In the data rows, the value 128 means zero.
Here are some numbered points:
[154 138 119 148 133 102 160 173 163 147 158 132 163 135 108 161 132 133
 110  93 111 149 122 168] 0
[144 102  81 139 176 152 136 106 154  74 153 144 114 111 151 165 125 115
 160 120 150 105 131 142] 1
[134  97 163  66 148 215  24  39  78 150 118  68 254 212 195 156 128 141
 229 255 255 142 110 174] 2
[168 179 122 151 126 156 128 104 145 177 158 101 165 122  96 137 100 108
 167 113 118 124 145 126] 3
[153 121  97  80 158 233 149 164  92 151 113 114 166 128 168 185 165 150
 155 192 178 124 105  71] 4
[172 125 116 182 163 226 184 136 120 125  80  95  98 149 112 164 172 147
 222 180 232 132  87  71] 5
[ 73  50  38  85  65  47 116 154 106 103 176 137 122 110 105 157 121  94
  91 180 140 107 121  85] 6
[ 80 179 218 111 108  57 143 126 113 121 145 137  73 125 130 108 149 161
  58 120  72 146 119 114] 7
[142 131 102  35 107 149  20 104  51  77 104 175  57 127 118 148 131 209
 169 211 212  95  83  97] 8
[164 116 163  55 120 249 109  66  59 172 136 152 218 177 152 151 116 121
 170 218 197 164 132 181] 9
[ 95  58  90 107  86  53  68 123  71  86 181 167  96  90 117 109 112  84
 125 209 182 146 116 107] 10
[121 138 117  75 135 255  70  30  70  90  95 151 113 121 160 158 190 166
 242 255 249 106 138 103] 11
[ 82  94 184 130  97  73 184 153 133 142 123 166 136  92  53  32  90  56
  52  82  58 111 123 116] 12
[131 143 156 105  67 126  70  44 152 136 119  89  86 105 117 114  65  39
 169 115  93 121 176 183] 13
[107 122  99 152 180 139 171 141 102 108  96 123  98 143  92 152 124 100
 103  60 139 133 208 173] 14
[177 119  79 159 124  70 149 147 121 139 155 158 147 130  98 212 159 138
 105  65 117 157 139 113] 15
[181 129 118 155 126 141 140 108 179 159 156  92 149  91  95 149 133  95
 140  87 145 143 106  84] 16
[ 63 120 150   5  63 231   4   0  25 113 138 205  36 168 151  96  71  92
 188 244 215 129 133 245] 17
[129 117  77 145 105  68 172 146 103 144 155 148 138 139 134 185 151 122
 110 101 104 144 118 109] 18
[116 206 216 104  68 155  71  36 158 150 149 188 151 121 222 156 132 168
  69  17 101 184 163 157] 19
[191 180 118 144 147 112 127 121 163 172 143 113 123 130 107 166 123  87
 133 115  93 139 134 124] 20
Which five points above are nearest to each new point? Their numbers follow each, nearest first.
[114 140 157 156 147 110 152 140 190 142  82  98 147 121 111 127 165 225
  59  49  99 111 174 148] -> 0 14 7 15 20
[144 155 131 150 115 169 127 124 104 169 140 114 169 131 121 148 138 113
 192 145 164 146 149 144] -> 3 20 16 0 1
[122 140 183 142 118  74 175 150 143 192 152 142 136 108  71  77 114  91
  94  86  48 116 135 128] -> 12 0 20 7 3
[ 96  52  61  95  75  45  69  76 126  50 151 154   7  30 120  63  84  52
 143 175 182  96  79 108] -> 10 6 1 13 8
[151 102  80 161 176 122 154 129 139  99 156 154  98 117 133 165 127 105
 133 104 162 124 146 141] -> 1 14 0 18 15
[ 55 203 209 124 135 182 119  91 109 133  88 121  75 129 154 117  93 134
   0 120  75 197 152 170] -> 7 19 14 20 13
[145 110  71 139 176 167 147 115 127  97 158 142 122 109 133 149 116 113
 130  87 154 124 123 159] -> 1 14 0 16 3
[133 126 157 124 155 124 154 127 157  17  66  93  50 110 156  32 143 143
 116 172 163 126  95 114] -> 1 7 14 5 16
[157 128 106  99 119 115  46 114 202   0  80  83   8   6  54  85 158 196
 134 228 198   0   0  82] -> 8 1 10 5 6
[158 126 105 167 165 224 186 163 117 125  84 120 113 131 133 184 158 160
 208 178 205 122 106  64] -> 5 4 1 16 3
[148 119 142  89 163 225 114 117  68 166 148 110 164 155 162 149 119  87
 145 205 208 135 132 204] -> 9 4 2 3 1
[  0 169 197  28 144 252  84  96 158  90 114 197  27 160 167  69 139 139
  15 120 107  42 115 134] -> 7 19 1 14 8
[134  93  56 139 152 148 111 130 165  95 132 136 109 120 147 149 135 119
 163 128 176 113 137 144] -> 1 16 0 14 18
[102  50  48 116  81  51 101 105  77  71 162 131  68  45 121 112 103  91
 164 222 210 133 119 128] -> 10 6 1 8 18
[120  98  43 151 107  60 138 149 122 123 157 120 132 151 138 177 133 121
 137 135 129 117 102 117] -> 18 15 6 0 1
[128 136 119 123 141 107 168 128 147 133 113  71 163 136 123 170 138 148
 111 137 174 114 162 204] -> 0 14 1 3 20
[162 150 138 150 110 167 103 127 102 157 140 107 160 124 120 127 122 122
 186 142 151 147 146 122] -> 3 16 20 0 1
[151 126 133 104 145 164 126 124  98 124 110  77 169 144 184 187 160 117
 177 213 186 127  86  95] -> 4 5 1 9 3
[ 72  83 158  45  86  37 193 164 109 155 110 218 153 124 111  17 100  73
 105  90  64 106 121 116] -> 12 7 18 6 0
[102 133 162 157 134 141 122 146  97 168 134 112 187 129 178  86 115 121
  55 101  64 209 171 151] -> 0 7 3 18 20
[113 124  80 117 104  51 172 167 100 140 149 163 160 146 140 143 152 116
  98 122  80 116 110 123] -> 18 0 15 6 20
[ 85  48  84 114 112  49  80 130  71 108 155 135 106  66 101 121 103 116
 154 206 205 142 105 110] -> 10 6 1 8 18
[ 93 104  58 130 121 139 121 119 160  87 113 153  77  63 142 106  79  83
  61  77 143  95 122 111] -> 1 14 16 18 6
[151 112  78 112 217 162 140 170  98  95 156 144 101  72 122 134 107  74
  87  74 150 127  94 128] -> 1 14 0 16 20
[  0 113 176  62 106  77 125 146 161  82 159 228 134 149 161  73 110 163
 157 119  78  92  91 139] -> 7 12 18 0 1
[107  94  58 103 145 148 132 126 177  91 148 151 131 135 120 110 135 128
 143 117 136  87 139 110] -> 1 0 16 18 3
[106 137 106 147  90  43  92  85 152 176 144  97 117 101 101 132 104  73
 110 104 107 127 200 215] -> 13 20 0 3 14
[122  90  50 112 145 137 133 117 181 109 152 167 141 122 136  96 123 118
 127 124 118  73 155 130] -> 1 0 18 3 16
[ 68 206 228 122  81 103 127  85 157 185 133 116  65 166 156 102 130 153
  11  78  58 178 169 142] -> 7 19 20 0 12
[ 86 170 210 154 123 160 111 160 135 128 105 131 108 157 208  10 109 160
 120 131 108 140 144 103] -> 7 3 0 20 12
[179 138 156  50 129 123  38 175 204  33  49 142  28  24  37  87 145 143
 114 154 150   0   0  58] -> 8 1 16 10 7
[161 133  93 168 178 216 185 165 116 120  91 117 111 132 115 190 172 180
 208 179 215 129 102  66] -> 5 4 1 16 3
[148 114 114 156 150 131 108 117 155 156 100  88 127 136 106 141 115 120
 155 126 208 150  98  91] -> 16 3 20 1 5
[149 107 131 181 123 228 192 170 128 128 109 104 108 114 116 146 148 131
 204 160 209 135  69  38] -> 5 4 16 1 3
[ 47 242 183  93  86 255  81  89 112 129 159 167 187 210 181  97 128 194
   3  13 102 167 187 170] -> 19 7 0 3 14
[162 164 145 135  99 156 142 138 105 174 130 134 157 137 120 140 135 126
 182 153 158 147 152 147] -> 3 20 0 16 18
